In the rows, 128 means zero.
A state moves one step at a time under one of 7 hidden systems, and each row is a state written as 22 numbers. Each run below is a few steps of one system.
run 1, Keni:
[[119 108 144 105 114  98 114 154  95 141  88 123 182  94 126 135 129 178
  119 143 140 128]
 [100 136 191 148 101 165 171 126 125 116 147 132 128 113 121 123 120 157
  150 127 154 124]
 [145 163 102 133 138 155 122 113 143 105 160 172  97 144  92 120 126 133
  119 120 156 130]
 [135 135  93 104 113  96  90 138 102 120 119 126 142 148 118 132 117 147
   76 118 118 136]
 [108 127 159 133  87 131 157 135 125 115 110  93 139 129 157 133 107 131
  119 113 101 134]
 [137 141 128 158 142 155 161 123 158 129 132 151  99 138 135 117 129 101
  145 121 115 125]
 [146 115  89 130 158 105  94 126 114 146 139 140 122 150 121 128 147 109
  116 129 122 129]
 [113 104 140 108 113 112 109 132 111 125 118  80 150 116 150 139 127 124
  132 134 124 130]
 [132 133 145 138 131 152 158 127 158 122 114 131 129  99 135 124 125 126
  165 139 133 122]]
run 2, Gek (9 x 22):
[[140 137 136 127  86 188 144 103  99  93 175 147 104 162 120 144 136  90
   61 141 133 129]
 [150 146  96 128 126 138 151 111 143  49 150 104 107 137 139 117  87 127
   95 102 125 150]
 [138 114 141 110 150 109 152 136 114 103  98  99 148  93 169 114  95 130
  124 130 110 153]
 [128  94 159 134 148 116 136 132  78 165 137 124 132 137 153 126 140 102
  113 142 103 138]
 [142 116 117 162 151 123 131 126 127 152 178 124  96 162 124 114 134 121
  126 116 118 124]
 [162 122 103 142 154 117 132 141 163 133 137 115 124 107 124 110 117 154
  156 124 133 116]
 [139  96 136 126 132 126 126 135 134 143 119 130 152  85 131 132 142 125
  160 154 138 120]
 [120 113 149 140 102 155 130 123 124 140 150 140 124 129 119 142 149 110
  137 144 140 119]
 [144 145 121 136 109 161 141 126 146 106 148 132 113 133 115 125 125 134
  119 125 138 119]]
run 3, turok (9 x 22):
[[165 109  64 182 180 153 200 116 134 118  95 146 134 178 158 132 187 116
   91 139  75 108]
 [149 158 147 168 118 204 224 113 151 100 134 138  97 154 159 119 119  97
  105 126  92 120]
 [170 152 176 109 148 154 170 132  85 120 129 132 116 111 165  97  79 102
   77 137  99 153]
 [178  99 142 145 162 100 159 166 114 179 110 122 150  99 154  99 110 147
  120 141  82 122]
 [140  87 162 167  93 146 184 146 158 149 136 129 148  88 133 124 116 144
  160 146 119 111]
 [143 100 173 110  97 157 139 123  98 108 167 144 139  78 119 131 112 121
  115 164 163 140]
 [173  92 113 110 154 118 110 133  88 127 143 118 158 103 120 128 152 159
   98 161 148 120]
 [142  97  94 153 134 141 155 126 148 106 115 111 157 121 128 141 170 158
  140 145 135 102]
 [120 123 127 129 113 175 159  99 125  75 127 152 130 126 134 145 144 100
  117 147 143 136]]
run 4, Bet, 9 rows:
[[113  95 150 131 155 147 146  92  74  92 179 179 116 121 123 128 137  94
  113 154 164 166]
 [168 123 136  89 151 148 131 115  73  81 142  93 139 114 151 125 129 122
   75 153 140 142]
 [133 131 141 130 135 135 152 143  77 149  93 134 151 157 145 129 154 142
   75 138  96 122]
 [101 119 153 156 149 133 172 119 102 131 129 196 118 140 134 118 120 108
  119 126 116 159]
 [168 121 136 111 164 135 140 121 115 108 151 136 115  97 143 105  97  98
  119 143 133 150]
 [176 109 119 123 151 115 129 147 104 155 117 106 145 125 144 119 141 138
  100 145 102 111]
 [108  88 133 167 133 117 161 131 115 150 123 160 141 141 137 133 146 128
  126 132 106 132]
 [130 102 148 133 134 146 148 110 124 110 154 151 120 101 135 127 122  89
  144 151 143 145]
 [168 120 129 102 147 139 106 129 100 131 143 100 134 111 137 126 146 122
  110 155 137 118]]
run 5, Bov:
[[129 163  92 101 159 108  61 123 174 109 145 104 103 111  95 119 125 149
  194 109 182 122]
 [149 188 112 101 103 144  81 145 177 121 125  75 122 118 102 126 120 175
  156 110 159  90]
 [129 199 111 108 145 135  90 141 135 139  93 103 127 158 112 128 159 177
  130 112 140  96]
 [105 181 106 108 163 143  94 104 125  98 124 120  99 164 117 133 156 130
  139 109 157 130]
 [139 183 128 103 126 155 106 119 139  91 147  90  92 141 129 121 109 120
  121 107 142 128]
 [144 182 137 107 140 123 112 145 124 137 111  89 114 149 144 111 109 141
  117 104 108 123]
 [114 162 124 119 179 112 106 130 130 143 106 127 108 143 139 116 129 115
  150 108 120 139]
 [141 150 122 117 153 131 107 124 152 123 145 126  98 116 124 113 111 108
  159 120 143 134]
 [159 149 125 115 130 118 106 148 144 140 138  98 123 114 119 110 106 154
  138 117 132 114]]
run 6, Gek:
[[129 119 171 126  74 155 147 115 166 116 187 108  72 109 161 123  58  30
  150 118 101 156]
 [214 156 158 101 129 177 144 144 127 126 141  21 119 118 171 110 124 125
  105 146 106  87]
 [180  44  70 145 132 114 155 125 105 108 136  97 168 130 155 145 162 116
   70 161  89 114]
 [ 99  71 119 188 144 123 183 103 161 114 148 154 101 136 164 131 122  51
  167 120  91 155]
 [160 167 181 142 193 174 168 130 142 139 141  94  95 113 153  95 137 133
  179 134 136 108]
 [183  85 115 128 167 138 138 131  87 120 149 111 165 103 116 126 176 185
  102 171 159 102]
 [103  54 115 172 102 112 158 113 133 109 175 187 130 114 111 137 114 112
  138 134 138 156]
 [135 165 185 131 121 163 152 133 159 134 156 142  88  96 128 104  79 107
  171 121 139 136]
 [196 139 142  84 133 159 107 140 100 123 148  83 141  96 126 121 137 158
   95 162 154 102]]
run 7, Keni, 9 rows:
[[ 72 158 104 119 138 134 149 110 156  63  44 156 138 125 149 145 122 108
  149 108 119 158]
 [ 98 147 141 132 192  94 139 135  94 155  84 195 124 137 141 108 116 119
  128 115 106 165]
 [ 97 115 164 130 166  85 110 124  90 135 169  93 105 140 144 106 104 133
  146 101 134 159]
 [129 118 113 122 120 111 116 122 174  87 147 107 112  92 131 123  82 115
  170 111 142 145]
 [157 127 103 123 121 107 113 155 162 158 106 181 137  93 107 121  96 126
  140 129 119 130]
 [125 122 160 135 102 109 108 156 110 194 145 119 132 134 116 122 127 148
  129 124 119 113]
 [109 139 143 138  92 152 120 124 158 121 154  86 111 138 123 138 136 136
  158 115 145 106]
 [126 148  83 125 119 142 115 127 167 113  96 158 129 133 111 143 143 124
  139 127 134 115]
 [105 137 130 121 129 109 114 140  97 154  88 149 148 147 128 134 144 138
  110 124 116 131]]
run 8, Bufez:
[[ 52  87 196 196 104 132 221 139 136 135 108 170 152 107 148 129 113 152
  182 121 117 146]
 [128 129 146 174 128 147 127 126 116 216 183 168  76 193 120 122 153  69
  116 125  88 118]
 [211  93  81  92 145  94  63 136 121 144 176  89 119 102 124 116 112 100
  104 148 121 124]
 [154  77 114 134 132 117 163 144 144  89 107 114 182  59 129 128 126 190
  158 152 156 118]
 [ 93 135 145 169 105 179 166 122 138 141 118 175 137 152 108 149 183 141
  148 141 146 102]
 [144 155 122  97 120 160  75 110 105 139 160 118  98 166 119 145 157  75
   95 138 135 118]
 [161 120 106  83 152 115 114 122 105  69 118  96 147  95 146 123 104 137
   97 138 140 148]
 [ 91 123 123 156 132 125 179 126 140  90  82 169 155 116 129 130 126 162
  145 120 131 145]
 [ 83 145 146 142  95 143 119 121 129 150 138 167 100 164 120 140 135  90
  134 113 119 132]]
run 9, Bufez, 9 rows:
[[129 124  50 122 252  48  90 139  88 149  56 150 161 155 130 113 177 172
  123 121 119 136]
 [ 58 116  85 144  89  99  91 101 185  59 179 121 106 137  85 150 110 160
  199  78 191 147]
 [145 181 225 108  97 216 169 131 155 127 142 109  92  81 151 111  86  85
  165 144 137 119]
 [154 160 158 116 217 108 127 158  50 201  79 162 145 141 138  91 150 160
   87 143 104 127]
 [110 115  46 154 116  60  83 123 136  98 174 137 124 175  78 133 115 196
  106  79 152 142]
 [147 149 143 122  35 178 145 133 210  88 149 100 111  85 122 134  70 108
  157 120 137 114]
 [139 150 196 108 146 151 151 163  90 199  54 126 160 107 163 119 149 123
  121 162  92 108]
 [100 107  80 155 164  72  97 120  81 135 144 116 135 203 117 132 173 177
   93 100 126 132]
 [142 131  76 138  83 146 123 109 207  60 173  93  92 126 120 137  95 106
  150 101 139 125]]
run 10, Bov, 9 rows:
[[ 75 149 238 123 136 123 107 119 101 164 205 102  68 125 139  99  82  92
  190 102 152 166]
 [179 147 114 191 153 123 205 159 214 139 129  92 105 122 149  80  79 173
  176  89  80 106]
 [185 125  38  83 192  70  78 153 138 139  53 169 162  87 119 119 123 130
  116 144 113 131]
 [ 77 123 167  83 113 108  33 121 107 159 167 146 116  96  88 144 137 106
  186 139 198 142]
 [132 151 149 185  80 171 169 139 192 133 180  80 104 144 107 121 130 191
  176 102 146  81]
 [181 149  34 126 156 121 135 141 144 101  63 119 162 150 128 132 155 182
   76 126  99 100]
 [ 78 139 124  57 141 117  42 101  71 108 109 146 133 136 122 158 157  80
  111 143 168 159]
 [ 95 162 208 142  83 187 146 112 140 122 194  90  81 142 130 125 112 115
  158 112 153 123]
 [189 159  98 159 151 137 189 152 149 121 107  99 128 154 150  99 111 178
   92 107  76 105]]
run 11, dirub, 9 rows:
[[218 156  63  94 165 128  76 116 144  77 224 152  85  93  61  94  78 158
  104 128 200 137]
 [145 119  67  91 134  98 120 144 117  56  52 145 208  71 104 139 122 227
   94 143 167 133]
 [ 55 108 169 139   5 153 143 132 132 118 106 138 175 122 105 174 143 162
  132 138 147 114]
 [120 163 173 153  68 178 160 112 114 101 220 117  74 176 113 118  89 134
   84  97 135 137]
 [139 152  85 138 183  98 152 117 105  65 123  87 119 175 158 103 109 167
   78  84 104 153]
 [ 68 113 123 133 124  99 133 134 154 119  47  75 161 127 173 152 149 124
  176 112  97 129]
 [ 95 159 204 131 107 156 128 133 148 175 140 118  95 126 139 123 116  95
  187 120 129 120]
 [152 169 122 128 199 111 102 132 105 158 163 150  88 156 112  92 120 139
  120 108 138 137]
 [131 110  54 117 162  83  82 127 148 118  98 125 150 123 118 139 151 140
  149 125 134 125]]
run 12, turok, 9 rows:
[[144  74 147 185 105 107 164 161 162 215 138  97 126 135 163 120 124 100
  159 125  52 102]
 [138 110 203 131  72 171 146 128 148 140 191  92 101  84 134 124  96  95
  165 146 142 119]
 [174 103 157  68 158 115  80 130  88 124 162 105 137  56 131 116 112 121
  131 163 169 141]
 [159  85  84 133 176 101 112 144 145 153 107 127 166  85 115 129 167 162
  168 158 149 101]
 [107 123 120 155 113 172 158 107 165  93 128 163 136 111 103 147 162 141
  168 143 172 113]
 [126 155 126 102 139 161 124 101  88  74 143 176 119 133 106 131 129 126
   87 140 171 152]
 [157 144  80 127 168 107 124 139 100 124 103 134 140 159 126 114 144 169
   80 119 113 123]
 [107 135 115 168 107 139 175 135 161 117  86 120 138 155 145 134 136 144
  131 107  91 113]
 [101 134 167 128  92 153 150 117 110 112 139 147 111 138 144 134 104  83
  105 123 113 152]]
run 13, Bet:
[[160 136 128  85 156  94  60 146 119 166 144 130 114  93 114 109 103 109
  144 136 139 136]
 [126  93 105 155 140  76 117 137 118 140 152  70 136 157 138 122 133 168
  127 101 109 126]
 [109 102 125 163  64 152 167 122 162 113 130 126 128 139 140 150 128  98
  130 125 101 121]
 [127 140 133  94 127 153  90 117 136 139 118 150 116 105 128 144 145  64
  152 153 145 125]
 [126 137 115 120 185 109  94 120 100 127 144  93 123 149 125 122 161 159
  139 122 155 125]
 [127 125 108 165 104 146 172 122 140  86 134 114 135 154 127 132 134 167
  104 114 122 120]
 [126 145 130 108  95 160 135 127 144 114  91 175 136 100 121 140 117 101
  125 146 130 128]
 [119 152 146  99 174 109  91 135 103 146 116 134 125 112 125 114 130 139
  150 130 151 136]
 [136 124 125 155 134 114 147 135 125 119 159 101 122 148 125 112 113 178
  118 102 126 126]]
run 14, dirub, 9 rows:
[[109 159 185 165  88  80 148 191 114 211 108  50 142 177 156  99  87 212
  113  71  49 113]
 [124 202  89 152 105 126 100 150 190 191 101  84  90 224 134 126 137 114
  133  73  52  88]
 [153 206 118  65 164 160  58 119 154 127 104  43  94 145 150 131 161  85
  150 125 135  97]
 [147 157 157 109 216 146 104 135 112 153 115  83 137 102 126 113 194 181
  189 156 185  91]
 [111 131 102 170 167 147 140 122 164 143 120 197 129 128  82 130 185 163
  192 137 175 105]
 [102 145  99 107 119 155 107  90 143  67 143 200 105 119  90 143 125  89
  139 133 183 155]
 [114 104 145  95 135 112 114 108  77  62 160 129 143  87 118 125 103 152
  113 138 188 170]
 [103  84 134 165 103  88 167 145 121 115 137 142 158 114 118 124 100 198
  131 108 131 145]
 [ 97 143 117 146  55 124 149 139 159 117 115 156 119 148 123 134  78 117
  110  93  93 143]]

Name the system that made each run.
run 15 (2 x 22):
[[ 94  99 202 149  78 163 171  95  91  81 212  29  93 165 180 133 112  95
  106 114 117 145]
 [198  75 101  82 143  91  92 122 114 108 161  65 119  91 173 120  85  53
   94 147  93 153]]
 | turok
run 16 (2 x 22):
[[ 92 113 161  93  45 143 134 118 188  64 104  38 127  77 186 153  67  58
  176 117 108 146]
 [158 157 195 118  94 201 184 147  98 153  84  60 145 148 189 135 153 110
   75 155  68  85]]
 | Gek
run 17, 2 rows:
[[176  91  95 131 145 108  96 160 202 193 123 175 140  38  88 121 130 125
  220 165 154  94]
 [109 162 166 121 119 182 117 125 141 128 139 178 133  81  69 135 162 174
  188 157 224 103]]
 | turok
run 18 (2 x 22):
[[123 114  99 133 196  77 123 130 157  96 115  97 134  92 142 107 108 163
  194 107 149 148]
 [143 152 115  84 111 131  93 144 177 112  88 130 145  59 113 131 103 136
  173 141 157 121]]
 | Bov
run 19:
[[181 119  69 125  69  88  93 151 152 135 157 109 126 144 106 126  78 140
   68 108  95 119]
 [177 152 111  91  76 145 117 154 149 116  86  70 154 116 141 135 111 148
   87 132 100  96]]
 | dirub
run 20, 2 rows:
[[109 103 132 179 142 129 165 127 138 153 123  95 121 168 161 132 161 114
  152 116  86 112]
 [129 151 128 136 157 147 142 117 161 139 118 134  92 138 156 118 126  63
  155 121 100 132]]
 | dirub
run 21, 2 rows:
[[ 45 169 188 122 130 113 119 120  81  87 127  27 132 171 150 130 138 209
  149  79 159 141]
 [131 213 121 162 161 165 187 117 168  90 129 101  70 187 153  93  94 139
  132  68  96 131]]
 | Bufez
run 22 (2 x 22):
[[ 76  83 131 121  92  82 117 131  62 104 118 118 180 140 125 149 129 181
   80 123 138 152]
 [ 65 130 202 127  71 150 161 117  95 101 136 121 120 135 155 135  96 104
  116 114 117 160]]
 | Bet
run 23:
[[ 75 122 112 146 152 115 150 104 107  98 102 169 115 169 155 137 135  80
  112 107  96 170]
 [149 118 136 119 105 148 135 114 136 111 163 151  97 111 141 125  89  51
  111 137 115 152]]
 | Bov
run 24:
[[ 82 167 173 107  86 106 127 144 127  96 102  75 136 119 146 121  66 174
  136  87 126 150]
 [114 162 120 173 125 133 180 133 191 116 122 172  98 133 119 106  82 135
  164  89 114 139]]
 | Keni
run 25:
[[ 83 124 130 117  78  86  92 149 105 141  98  97 162 148 125 146 130 171
  110 109 119 127]
 [ 58 142 166 148  84 129 135 117 132 124 142 134 103 157 132 135 106 109
  146  94 123 148]]
 | Bet
run 26, 2 rows:
[[ 78 158  99 122 159  97  49 127 155 204  93 184  99 169 106 140 167  65
  178 113 115 128]
 [ 86 192 113 113 139 129  61 125 162 137 103  74 113 167 102 142 181 175
  188  98 169  91]]
 | Gek
run 27, 2 rows:
[[107 129 154 163 131 114 172 134 128 120 149 178 114 120 121 101  76 149
  136 103 129 161]
 [182 121 133 103 108 127 122 144 139 125 146 117 123  85 135 113  72 106
  116 137 119 135]]
 | Bet
